One turn moves every row onto another: examples first, then more rows asked
bavo: [  6  14  -9 -18  15  -8   3   3 -13  -5 -15  -7 -13  -4 -16  -9  19  13
   5 -14]
Sokub: [ -8  16  16 -14   8  12 -10   1   2 -10  -8   1   5 -14 -20  -4  -7  -4
  -4   5]
vaze: [ 19  -9  14  -5   9  16 -15  21  -5  -3 -13 -14 -14   7 -10  -2 -10   6
   3   4]
Depa: [  0  19   0 -13  -3 -15 -12   1  -5  -1  -9 -11 -25   2 -16  -6  16  18
  -3 -13]
Zuki: [ 18  -6  10  -5  11  15 -14  22  -4  -5 -14 -14 -15   6 -11   0  -8   3
   3   5]
Kiv: [  2  -3  23   9  10   1 -27   6  -1 -11  -3 -17 -14   4 -17   1  -5   5
  -8  -4]
dezu: [  9   1  11 -25   5   9 -22   8  -5  -7 -11  -2 -29   0   0 -26  -2   6
  11 -11]
gokem: [  0   8  29 -22   5  20 -18   0   5   0  -4   4   4 -10 -19 -11  -9   5
 -10  -2]
robek: [ 15  17  24 -25  18   6 -10  14   2  -6  -7 -22  -4   9 -14 -16  28   4
  -8 -14]
kamu: [ 17 -10  14  -6  12  17 -13  22  -7  -2 -14 -13 -11   7  -9  -2 -10   6
   5   4]
gepi: [ 12 -14  22  -2  32  16  -9   9  -4 -12  -8  -4   2  -1 -19  -5   2   8
   1 -10]
pem: [  8  -3   4 -30  19   0   3   4 -16   9 -10  -3  -5  -1 -13 -17  15  25
   5 -19]
paru: [ -1   8  24 -19  11  19  -7   0   1  -7  -9   7  10 -14 -19  -9  -6   1
  -2   0]
lov: [  1   3  30 -18  17  16  -6  -1   1  -7  -9   3  14 -15 -17  -6   1   3
  -3   2]
non: [  8  -1  14 -27   0  -6 -14   0 -13  15  -5  -9 -16   5 -11 -16   9  29
  -5 -19]
puro: [ -6  14  27 -12   4   6 -23   0   7  -6  -4  -7  -1 -10 -20  -1  -3   0
 -16   5]
subut: [  5  -3  11 -29  16   1   2   3 -13  10 -10   2  -5  -1 -13 -18  17  29
   5 -19]
tolo: [  5  16   0 -15  -5 -15 -14   0  -9   2  -9 -14 -25   2 -15  -8  14  17
  -4 -14]
bunu: [ -8  14  20 -10  13   8  -9   0   3 -13  -9  -3   6 -16 -19   1   2  -4
  -5   7]
fasa: [  4   3  16 -25  -3  -7 -15   1  -8  14  -4  -7 -19   6 -12 -15  11  30
  -6 -20]
memi: [  2   3  36 -20   9  15 -21   0   6   0  -5   0   6 -10 -18  -7  -2   7
 -14  -1]
nuku: [ -7   7  29 -17   9  -5  -4   7 -12   1  -3 -29   1   7  -3 -14  18   6
   6  -5]
bub: [  1  14  14  -9   0 -17 -16  -2  -5   9  -7 -15 -15   1 -20  -4  18  19
 -10 -17]
dum: [  6  -1  13  10  22   6 -12   7  -4 -22 -10 -10  -7  -2 -19   2   3   0
   2  -5]
bukos: [  1  17   2  -6  14 -14   0   0  -7  -1 -13 -11  -7  -6 -21  -3  26  13
   0 -15]
nuf: [  1  12  -6 -17  16  -7   7   4 -10  -4 -14  -3 -12  -4 -17  -9  22  16
   8 -14]
Bobe: [  6   1  13 -18  23  -5   5   1 -11   9 -12  -3   4  -5 -19 -11  24  21
   2 -21]
satu: [  4   6   2 -25  12   6 -21  12  -2  -9 -10  -4 -31   0  -4 -22  -2   2
   8  -8]
Tafab: [  8 -16  32  -4  20  11 -24   8  -2  -1  -2  -9  -6   6 -16  -6  -5  14
  -9 -10]
kubaz: [ -3   1   2 -25  17   7 -14  11  -7  -7 -11  -4 -26  -3  -1 -24  -3   3
  14  -5]
zup: [  3  -4  10 -26  10   9 -14   8 -10  -6 -10  -1 -23  -2   2 -26  -4   6
  18  -8]
Rof: [  6  -1  24 -20   9  -8 -11  -1  -8  19  -5  -8  -5   2 -17 -13  17  28
  -9 -22]
fof: [ 14  15  31 -15   2   2  -6   4  -8  -9  -7 -22   0   7  -6 -15  26   4
   6 -12]
dizes: [ -6  10  21 -26  25  -1  -8  16  -3   4  -1 -28  -3   8 -10 -15  21   4
  -8  -6]
seva: [ -7  15  22 -16   1  12 -21   1   7  -5  -4  -1  -3 -10 -20  -4 -10  -1
 -12   2]
pudin: [ 16  -8  10  -6  15  16 -10  23  -5  -3 -13 -14 -12   5 -10  -2  -9   5
   4   5]

satu turns into kubaz
puro turns into bunu
Now these:
Sokub turns into paru
robek turns into dizes
nuf turns into subut
Rof turns into bub
bavo turns into pem
dum turns into gepi
kamu turns into vaze

One turn moves every row onto another: examples first, then more rows asked
saguk: [ -7   5  -4   2  16  -6  -7 -13  -8   9  -3 -10  -7  11  -4]
kipum: [ -8   8  -7  -4  -1 -10  -4  -6   1 -14  -1 -17 -10  12  -6]
bibim: [ -1  -2   0   2  13 -21  -5   8  -6 -10   6 -19  10  11   4]
Sira: [  0   2  -3 -12 -15  -9  15  15  -5   5 -24   0  14  -2  -1]
Bir: [-12  -6   4   6   9 -18  13  -7   3   6   0  -9  12  15 -13]
funud: [  1   0 -14 -12  16 -22  15  14  -9   8 -13  -9   6  -3  -1]
rabi: [  5   3  -5 -12  -4  -8   2  26 -14  -6  -9  -2  -4   7 -11]
Zim: [ 12  13  -7  -4   8  -5  10   2   9  -8   2 -20  -5  -7  13]
zusa: [-16 -12   2   8   6 -10  16   2  -9   2  -9   9  -1   7  -3]
munof: [-13   9   9   3   9   1   7  -5   6   3  14  -5  17  13   2]
Sab: [ 14  22 -12   2   9 -11  17  11   1  -8  -1   0   5   7  17]
lesu: [ 10  24   8   4  -3  -2   9  15   9   2 -13  11  14   3   6]
gol: [-15   3  15  15   3   4   8   3  -9  10  -7  -3   4   3  -1]
vapi: [ 16   9  -2 -16   1   6  17  17  -9  -2   3   1  16   8  -3]
bov: [  9 -15  14  -1  13  -6  24   0  -2   4  -2  -9   3   4  -1]
tob: [  2  15 -13   0   8  -5 -12  10  -4 -10 -20  -2  13   1   4]
nozas: [  2   1   4   2  -2 -19  14   1  10   6   0   6  -5 -13 -16]
Pefe: [  0   5  -6   5  -1 -23   9  18  -8  -6  -7   0 -14  -7  -2]
Bedon: [ 23   0  -9  -3   4  -9  12   9   9   3 -13 -14   7  18   8]
Zipo: [  0  15   3  -8   4  15   5  10  -4  -6  -2 -13  12  -2  15]
bira: [  7  10 -10 -17 -10  -4   9   2  -5 -14 -16   7  11   5   9]
Segi: [  6  20  10  -5  19 -14   9   5   8  14  -9  -7   3 -11  -5]
dok: [  8  16  12   5  -5   5  12  -1  16   3 -12 -18   9   3  -4]
gazeg: [-10  16  -5 -14  -4   8   2   3 -17  -3 -14   0   7  10   5]
tam: [ 10   2   0  15  19 -14   9   6  -7  13  -3   6  -5  11  -5]
luf: [  7   4  -4   6  12 -14  19  -6  -2   7  14  -2  10  16  -8]
rusu: [  8   9  -3 -14  -1  -7  12  -4  13 -13  10  -3   1  20  -4]
gaki: [ 12   9   0 -12  -9  -8  21   7  -4  11  -8   0  14   1 -19]
raz: [ 10  10   1  -3   8  -2   5 -18  10   7   0 -18   4  -2 -11]
Mema: [  7  13 -15  -5  18  -4   0   7   3   0  -4  12   1  16 -13]
bitub: [ -1  -1  11 -20   0   2   3   0  -9  10   9 -12   7   3   6]
Navet: [ 12   1  -2  -7   7  10  17  -2  -3   4 -24   8   8  -1  -5]
nim: [  7  -5   1   4  -6   6  -4  21   7  -8  -1  -2 -10   6   5]
gupum: [ 3 10  7 -9 18 -7  6 -3 -8 -2  6  4 -7 -9 14]
duniz: [  0  17   4 -11 -11  -7   0  14  15  -7 -14 -15  -2  11   3]
duso: [ 9 20 -3 -6  1 -8 10 -1  6 -8 -8 -6 24 11 15]
sigo: [  4   4  13   9   1  -3   2  19  -7  10 -16   1   1   3 -17]
sib: [ -3  11  -1 -15  12  -1   2   1   6   8 -22  -5 -14   7 -13]
noza: [ 15  -1   2  -9  -5 -11  -1  12   5  -3  16  -7  10  -2  -8]
sogig: [  0   9   8   2   1  -4  10  -8  15  -9 -13 -17   4  13  15]
pama: [ 11  -1  11   3   1   9  -4  -8   4 -15  -7  -6  10  10  -5]
pakul: [-15  -1   5  10   7 -11  12   7   7   3   3  -6 -12  -1  12]
vamu: [-13   7  -3 -15  -6 -12   1   2  -8  17  -9   4   6   3 -14]
fil: [ -2   3   3   7   7 -19   8 -12  13 -16  -1  -9   1   9  -6]
ravum: [ -3   0  -2   6   0 -19  15  17  -7   0 -12  13  12  -8  -6]
Kovi: [ 3  5 -1  6  8  9  1 21  7 14 -5 -1 12 18 -1]
Botur: [  2  11  -9 -10   3  -8  12   8 -10   7  -9  19  -2  13  12]
zazi: [-10   0  10  -1  12  -5   0   1 -11 -10 -10  -1   6 -14 -11]

luf turns into Sab
saguk turns into Zipo
duso turns into ravum
Now these:
bov turns into Bedon
lesu turns into nozas
bitub turns into Kovi

One turn moves every row onto another: examples first, then more rows asked
zuz: [  0   5  -2   5  10  10  -5  11  -6  19  12  -7   3 -19  -2   4]
Sev: [ -1  -4 -14  -2   0 -14   0 -13  -9  -5   4  -5  22  -4  -7   2]
ribu: [  3  22  -3 -12 -15  -9   4   7 -18   0 -14  12  -7  -9  13   5]
dula: [  3 -11 -14  -6  -8  -6   4 -19  -4 -12   2   0  13  -6  -6   2]
ruda: [  3 -10 -14  -3  -5 -15   0 -16   0  -7   3   9  17  -7  -5   7]
gub: [ -2  -6 -21  -4  -2 -24   3  -9  -7   3  -3  10  18  -8   2   6]
Fuzu: [-11  16  -5 -13 -26  -3   5   1 -22   0  -6   6  -5 -14   5   3]
Veli: [ -7   3  -3   0  12  15  -9   7   3  20  -2   0   4 -21   4   9]
seki: [ -6   0   0   1   8  19 -14  12 -11  14  -6   0   8 -14   7   6]
Zubom: [ -2  11  -2  -9 -22  -7   4  11 -21   3 -10   4 -12 -23   1  -1]
narep: [ -3  22   7 -11 -21  -2   4   4 -14   2  -8   9  -6  -4   1  15]
tad: [ -1  26  -1  -6 -18  -2   1  10 -17  -5 -16  12   2 -13   4  10]
far: [  3   4 -11   3   4   1  -2  12  14  16   2   5  17 -24  -4   1]
tep: [ -1  -6 -17  -5  -5  -7   9 -21 -10  -4   7   9  17 -16   6   9]
sedit: [  3   3  -5  -1 -14  -4  12 -15   1  -3   7  25   5  -6  -9   8]
likep: [ -4  16   4  -7 -22  -8   9   6 -14   1 -12   7 -15 -14   2   4]
moz: [ -3  -2 -23  -5   4 -18  -4 -13 -11  -9   2  10  10 -13   3  -4]
gefi: [  5   7  -2 -10 -21   2  10  14 -17  -4 -14   4  -9 -10   5  11]
Ratu: [  0   2 -14   0   8  -4  -1  12  11  13   0   6  13 -29  -5  10]
gugu: [  6   3  -6  -8  -9  -5  10 -21  -2  -1   5  24   4  -6  -5  -1]
Sofur: [  2   8   9 -14  -3   0   5   9  -3  -6 -15   3 -15 -24  10   1]
vizo: [ -4   4   7  -9   1   1   9   6  -4  -4 -11   5 -22 -20   7   3]
nopa: [ -1  14   0   2   9  15 -12  11   5  11   3  -4   9 -11   9   6]
pinu: [ -1   5  -1   3   8  19  -7   2  -6  20  -2   3  14 -22   0   9]
Fime: [ -8   8  -5   7   8  20 -10   6   2   7   4  -3   3  -6   1  -3]
sulir: [  0  -2 -20   0  -3 -15   1 -14  -1  -6   9   7  14  -3   9  -4]
zelad: [-14  -3   2   4  10  10 -10   7   3  11   4  -6   0 -13  11   2]

Sofur turns into far
vizo turns into Ratu
Now these:
Sev turns into Fuzu
gub turns into narep
tep turns into gefi
ribu turns into nopa
pinu turns into dula
Fime turns into moz
ruda turns into likep

